In the data rows, the value 128 means zero.
Each row below has a hidden score, from 0 to 40, with 20 about the middle. What is it? The score is a weighted sum of the row's numbers plus the product of two more (or one squared), each taken from its middle value.
[104  95 137 135 141 135 116 151 124 123 115  93 103 182 151 108]: 17
[181 134 115  98 111  76 133 180 171 126 183  91 146 196 100  71]: 26
[236 163 104 120 246 105 184 208 119 154 146 223 200  54  88 174]: 17
[ 79 140 139 172 109 114  90 100 101  56 113 102 162  94 123 206]: 27
[119  81 134 100 126 151 127 124 123 143 124 100 122 168 152 120]: 20
[ 88 142 147 162  88  85  98  73 125  94 176 121 160  62 129 162]: 17
[114 134 130 125 114 129  89 109 126 121 120  94 115 149 135 141]: 21
[130  62 133 144 119 108 131 125  97  87 104  88 121 140 123 150]: 25
[ 91 174 164 140 105 107  88  81 136  82 142 114 155 115 116 173]: 27
[157 169 127 130 255 139 136 189 124 119  69 174 196  97  95 211]: 24
[166 157 132 125 130 159 153 138 173 202 147 165 109 175 159  37]: 17
[ 97  90 141 177 145 124 109 122  84  88  90 101 151 151 148 144]: 28
[132  62 128 102 142 142 162 150 140 120 112  93 107 168 145 101]: 18
[ 91 168 132 146  90 124  69 105 139 115 133 100 118 113 131 172]: 17
[179 165 119 125 255 127 166 189 115 130 113 213 212  62  85 201]: 24
[186  77 163 246  57 163 200 134 174  88  73 232 141 102 138 212]: 23
[122  86 113 143 109  86 106 118 118 101 102  87 112 130 130 131]: 25
[213 159 103 106 255 141 175 194 120 157 125 206 211  63 103 182]: 17
[150  97 130 115 139 153 155 131 142 165 120 129  95 174 162  65]: 19
[116  92 116 115 118 107 111 116 143 126 113  89 123 155 149 143]: 22
[ 57 220 123 188 136  52 129  81 179  56 104 143 165  20 101 157]: 19
[ 72 132  33  26 162  90 163 217  62 207 119 196  85  50   0 143]: 21
[143 127 173 115 118 127 130  92 142 156 160 139 122 147 150  79]: 20
[189 150 105 129 255 119 162 201 106 109  79 182 189  85  73 213]: 22
[140 121 129 107 116 129 121 111 137 176 128 125  98 144 161  79]: 19
[200 153 132 122 196 127 129 116 139 170  95 138 138 108 112 188]: 17
[122 118 135 123 140 169 144 127 150 159 121 110 115 171 165  86]: 14
[ 88 195 157 166 110 136  87  79 130 124 163 135 165 101 164 152]: 17
[109 127 133 144  93 211 118 106  72  92 152 126  95 100 155 105]: 31
[121  55  99 255  65 110 116 170  37 110  79 152  94 151 127 189]: 31
[170  90 139  98 127 150 179 124 154 174 140 138 109 164 147  59]: 21
[174  78 146  75 131 255 173 153  89 205 127 233 185 135 119 194]: 11
[ 90 131  42  49 167  80 148 172  64 202  72 170  34 106  51 100]: 29
[ 98 139 127 179 114 110  69 131 120 102 119  94 125 155 147 143]: 23
[126  66 140 147 121 120 139 118 114  95 116  87 144 139 141 144]: 24
[146  97 132 150 142 142 148 121 108 108 116  98 110 162 141 103]: 25
[ 47 173  40  68 171  87 222 209 109 151  96 224  71   1   0 110]: 15
[146 125 154 121 114 138 151  97 155 165 155 122 118 149 149  93]: 15
[103 179 171 168 119 145  86 112 169 133 163 129 153 148 165  90]: 16
[134 157 133 114 125 153 140 101 172 175 145 133 101 147 164  82]: 9
[155 112 137 131 126 139 131 139 167 158 127 121 104 187 155  63]: 20
[132  92 112  88 123 136 127 108 124 112 115  95 107 143 141 123]: 23
[ 83 112 134 141 120 123  75 112 101  92 102  98 134 126 144 168]: 22
[186 175  59  60 148 107 114 188 169 157 179 120 110 167 135  51]: 23
[155 129 154 145 112 145 120 102 150 158 131 124 124 163 149  97]: 22
[ 90 141  47  19 156 103 174 202  77 236 134 201  85  66   0 110]: 15
[107 202 157 158 159  97 171  83 209 123 110 164 139  39 114  54]: 8
[ 58 140 164 138 121 128  82 110 116  92 147  97 131  74  74 183]: 6
[139 104 170 117 127 129 121  88 123 129 125 123 131 139 143 112]: 19
[ 94 138 160 171 127 122 100 113 131 131 140 106 127 144 167 125]: 16
[143 126 166 118 114 151 141  86 142 171 156 138 152 145 151  90]: 20
[109 143 144 128 122 150 104 119 160 146 132 104 109 149 164 111]: 13
[112 117 150 121 120 120 112  93 117 102 140 100 127 131 142 138]: 21
[127 129 134 127 121 141  91 145 156 161 135 116 107 186 162  82]: 16
[106  89 172  98 114 123 124 103 152 152 135 113 146 149 152 129]: 20
[112 136 148 134  98  96  89 133 143  88 137  82 110 129 130 144]: 14
[205 139 102 119 255 130 201 226 110 133 116 222 217  70  82 174]: 20
[124  92  87 139 105  75 102 129  96  78  93  90  85 130 108 161]: 28
[106  67 110  95 104 111 153 119 118  79 123  79 114 101 118 185]: 14
[ 91  65 114 120 128 106 119 132  84  63  90  85 124 121 116 177]: 25
[155 102 132 147 116  95 129 116 139 119 118 102  90 161 129 109]: 24
[159  83 129 224  67 171 182 147 166 190  46 194 151 153 173  88]: 24
[134 116 136 149 115 127 130 120 145 130 129  92  98 159 143 114]: 18
[165 107 151 126 124 122 143 110 154 148 122 122  92 155 143  88]: 19
[103  63 116 116 125 112 129 137 120 112 109  83 110 150 144 140]: 20
[119  45 121 121 128 100 114 137 111 106  83  97 120 152 136 183]: 27
[240  68  62 104 227  87 217 238 101 135 115 186 160  78 105 139]: 22
[ 82 172 141 171 101 116  63 104 106  90 140 106 151 117 128 185]: 25
[134 117 137 109 111 130 104  96 134 140 130 112 134 135 159 104]: 22
[145  62 147 196  93 125 130 137  82 165 136 146  91 190 134 105]: 32
[114  97 141 125 119 139 113 113 131 157 120 113 110 162 160 109]: 19
[109 130 161  73 107 255 162 120  86 112 124 161 164  57 173 181]: 3
[ 94 223 136 137  97 137  75 108 182 152 174 128 151 110 162 133]: 11
[141 154 174 150 104 113 126  74 156 161 149 146 126 115 150 111]: 16
[158 113 126 121 127 155 141 149 164 160 129 122  97 192 156  59]: 20
[144 112 155  42 156 214 120 110  90 146 185 184 204 157 142 124]: 19
[103 228  77 130  81  47 125 186 148  54 215  80 159 122  55 165]: 9
[161 137  91 125 123 100 102 137 187 105 167 100 147 185 154  89]: 28
[122 143 163  95 122 255 191 108  77  38 142 183 130 124 141 130]: 15
[149  95 152 155 124 113 116 108 125 134 115 120 122 162 147  88]: 24
[ 91 118 160 144 106 128 110 103 153 149 122 105 128 145 156 149]: 15
[109  82 128 143 137 121 129 128 117 117  94  96  97 158 154 127]: 20
[123 145 147 133 117 132 123  74 114 122 128 113 111 120 133 141]: 18
[129 158 140 147 105 106 115  78 131 111 147 106 119 116 130 145]: 17
[ 60 156  37  27 156 105 175 214  70 207 132 216  96  42   0 149]: 22
[113 132 128 154 122 154 103 121 139 133 121  98 120 162 166 118]: 19
[132  77 108 255  59  90 109 116 122 158  94 171 137 172 135 172]: 27
[ 93 124 129 116  97  93  87 130 133  97 110  81 109  98 142 165]: 17
[ 95 128 178 121 154  88 168  93 190 121 113 113 140  93 118  87]: 13
[116 102 150 137 128 152 106 124 129 130 106 100 120 168 150 128]: 16
[119 115 145 140 116 114  86 118 124  87 128  96 131 162 133 131]: 21
[169 138 154 131 136 138 143 109 138 153 156 140 115 163 152  54]: 24
[166 162 132 117  97 155 154  87 179 164 166 153 139 129 134  39]: 24
[ 79  99 141 112  97 192 117 103  51  77 140 115 163  67 155 160]: 18
[129 133 110 106 122 147 113 118 175 127 159 101 135 175 163 102]: 19
[114  45 132 133 132 103 137 161 132  80  89  90 106 166 133 132]: 20
[ 98  75 159 142 153 133 121 133 101  99 111  92 148 147 137 132]: 17
[ 63 161  36  25 158 109 171 213  74 207 131 218  92  39   0 150]: 20
[170 233  62 116 117  57  84 130 156 119 211 116 158 121 127 113]: 20
[209 135  73 114 246 120 231 255  99 100 144 230 207  70  72 124]: 21
[110 145 137 146 107 129  97  97 143 110 129  98 127 144 147 150]: 20
[129 140 167 128 105 136 131  76 162 162 139 131 139 126 148 114]: 15
[ 94 101 122 163 110  76  91 131  99  53  96  89 126 127 106 187]: 29
[108 208 129  36 153 188  77 115 130 134 171 196 144 161  28 164]: 10
[219 126  84 106 246 108 223 241  99 114 140 228 204  50  72 159]: 19
[147 112 125 132 126 146 125 113 123 156 127 115 108 164 156  86]: 24
[125  98 130 133 139 159 132 121 131 109 120  97 130 155 167 103]: 22
[119 204 204 129 133 182 127  75 153  78 181 186 161 140 127 135]: 18
[ 44 158  54  19 157 118 183 199  61 198 140 212  93  37   0 136]: 17
[210 156  94 123 255 124 209 238 119 127 123 229 208  59  82 166]: 18
[153  79 111 140 115 102 108 141 123 127 101 103  87 175 138 112]: 24
[134 129 151 126  97 109 109  92 125 151 142 110 107 136 120 136]: 20
[133 198 137 112 106 136 104  89 168 174 149 146  99 128 146 102]: 14
[ 54 232  83 170 186  96 193 119 206  51  50 176 121  15  74  94]: 13
[111  97 148 121 111 123 117 103 142 129 110 100 107 126 148 155]: 16
[120  71 128 247  47 163 166 116 140 159  42 194 162 106 171 156]: 21
[107  79 133 138 105  76 111 115  90  55 114  95 129 111 104 189]: 28
[154 102 152 106 110 131 137 102 151 138 152 110 117 135 148 106]: 21
[111  60 126 134 138 124 113 150  99  95 105  89 130 164 147 126]: 21
[154 179 147 130 112 136 129 104 178 191 143 159 103 155 147  66]: 16
[150 133 142 163 119 132 131  96 138 142 131 117 115 146 158  99]: 21
[ 75 183 139 145 108 102  59 107 116  90 146 109 119 121 127 168]: 23
[120  95 124 181  98 137 109 124 118 138 108 111  78 148 163 138]: 21
[130 166 175 157 103 141 124  97 173 161 159 129 149 146 161 107]: 14
[ 97 122 139 150 116 129 109 103 141 125 120  92 140 134 161 143]: 17
[148 110 144 127 137 154 128 118 128 136 126 113 110 162 155  88]: 20
[ 27 165 159 158 117 114  52 124 100  97 142 118 152  50  64 206]: 4
[164 131 149 144 122 128 124 120 153 145 140 127 102 177 153  72]: 22
[149 151 133 173 106 109 111 109 139 136 138 114  86 154 137  93]: 23
